Named moves, each a turn or a mirror, and the order they were made in; the first pair answered
q_417 (before -> after):
-129  -110  -18  -15  -166  60  111  247  -81  -35  -96  187  21  -204  -80  -50  -179  -66  ->  -155  36  24  97  -82  107  86  105  -201  -172  -100  203  112  -143  -48  -3  -193  -32
-22  16  2  4  -89  49  -125  218  56  78  -2  59  43  -55  -141  33  33  -113  ->  -34  156  46  144  -64  37  -135  35  -72  -65  2  82  136  -7  -89  93  8  -45
-64  -81  26  4  20  -1  97  182  -13  -63  5  16  26  -30  -47  -37  -9  -164  ->  -106  6  52  77  34  -13  107  57  -102  -132  28  29  84  16  -29  10  -50  -104
q_588 (before -> after):
13  -72  -41  52  -147  160  226  147  -79  -75  -52  -105  327  -16  31  199  -28  -130  ->  66  -4  -77  2  -122  117  67  215  66  146  46  -51  209  128  95  282  93  -256
27  -169  -28  -6  26  7  272  -200  -259  -258  -130  -88  146  -80  -145  -59  -121  49  ->  190  99  -42  -40  89  -79  12  -130  -22  137  189  -3  -90  356  -10  222  141  -125
-54  49  136  206  28  -132  -201  23  -69  -140  -10  195  43  -121  -128  -142  -161  83  ->  0  183  130  210  44  -99  -308  16  -25  -32  88  242  -34  30  -29  -8  -70  26
q_238 (before -> after):
19  -217  -15  -167  4  53  -36  89  237  181  118  -91  -95  20  32  -41  42  -87  ->  10  -264  -33  -201  30  41  28  4  194  173  87  -108  -49  -19  74  -58  50  -46
-19  66  57  -32  -79  80  -26  -308  -114  -165  -101  -120  134  -70  40  102  28  27  ->  -11  271  32  37  -61  20  -223  -207  -62  -75  27  3  -21  80  14  93  111  -28
107  173  19  65  117  -50  -72  -239  -9  91  108  51  -67  160  166  185  91  13  ->  -31  52  -27  88  -85  92  -28  71  0  105  58  43  179  32  69  306  3  -226
149  25  8  -46  119  -138  -170  -20  160  138  44  -13  -301  23  25  -188  103  160  ->  -23  -99  -48  22  -135  16  -86  385  178  118  -32  -1  2  -130  -169  -23  0  -101
Pairs:
Each pair is 2 to 4 moves apart.
-36  -85  -28  -4  -83  -153  -239  377  188  152  -141  189  -185  -134  -221  -303  -97  75  ->  -141  -108  -12  98  -199  -63  -137  406  104  -12  -156  202  58  -236  -276  -180  -175  -26 | q_417 then q_238 then q_417
262  -14  -216  -78  203  -197  -221  -112  402  278  38  96  -506  49  101  -312  225  138  ->  -75  -395  -287  -52  -247  87  51  490  431  207  -131  58  88  -243  -119  -16  41  -243 | q_238 then q_238 then q_238 then q_238
-102  129  35  220  -76  2  -72  31  -182  -223  0  35  216  -33  -112  58  -76  -91  ->  38  -245  -5  -112  -41  11  272  -88  -103  -79  -85  -125  207  -141  61  23  1  45 | q_417 then q_588 then q_588 then q_238
-188  8  -187  290  -173  173  -132  223  73  -20  146  236  259  35  -225  317  -85  -378  ->  116  -397  -267  -266  53  49  101  22  342  354  154  -10  -124  33  67  50  167  -44 | q_238 then q_417 then q_588 then q_588
121  191  95  143  270  17  93  -231  -85  30  23  -183  45  132  192  128  192  22  ->  66  213  129  186  210  60  120  -217  -133  -9  23  -178  135  110  161  198  141  -50 | q_417 then q_238 then q_417
117  196  12  371  68  -241  -333  -252  3  202  219  187  -48  60  -131  -146  99  119  ->  226  -45  28  156  137  -164  36  -594  -84  174  183  -21  59  1  102  -117  164  218 | q_417 then q_238 then q_238 then q_588
35  -237  -26  -123  -78  138  284  -31  71  125  -45  -10  182  55  45  101  -21  -135  ->  60  243  105  130  96  -39  -98  -221  -22  35  73  155  -62  231  -35  -3  26  -2 | q_238 then q_588 then q_238 then q_417
-148  -13  126  30  -34  266  234  94  -250  -290  -19  -76  249  -130  67  64  -160  0  ->  -35  -168  -25  -270  -52  84  2  464  143  120  56  -80  -177  -86  26  -135  -12  -9 | q_238 then q_417 then q_238
25  216  27  262  139  31  18  -270  -291  -228  -53  103  87  136  26  1  -37  98  ->  82  -349  -88  -142  35  62  290  50  -65  -25  -245  -59  49  -133  -6  -196  -63  112 | q_238 then q_417 then q_238
55  -242  -6  -159  -99  110  192  169  150  213  46  -88  109  68  95  183  63  -167  ->  3  114  71  137  -42  139  51  -57  -66  -2  122  8  167  247  152  326  81  -168 | q_417 then q_238 then q_238
-170  -104  -107  -155  -242  -137  57  326  81  45  48  -2  73  -63  -177  38  -110  -170  ->  -86  328  57  116  -68  -165  -90  -149  -180  -198  149  92  84  153  -92  104  -88  -78 | q_417 then q_238 then q_238
-69  -10  -55  2  -39  -88  -35  241  92  215  149  37  111  97  -166  192  -71  -90  ->  -141  -1  5  94  23  -128  -64  121  -51  -72  1  61  60  -94  -286  -111  -221  111 | q_588 then q_238 then q_238 then q_588
-62  118  50  214  20  -32  -125  -94  -150  -258  -85  86  288  -137  -120  42  -234  65  ->  140  163  26  19  233  -139  -224  -282  39  53  78  28  -44  85  142  45  27  157 | q_417 then q_238 then q_417 then q_588
-155  -279  -3  44  -39  42  347  -43  -236  -329  -289  -62  282  -374  -13  33  -77  207  ->  50  -146  -70  -127  139  -297  -129  106  126  102  -110  44  -416  -225  -91  -303  84  381 | q_238 then q_588 then q_588 then q_417
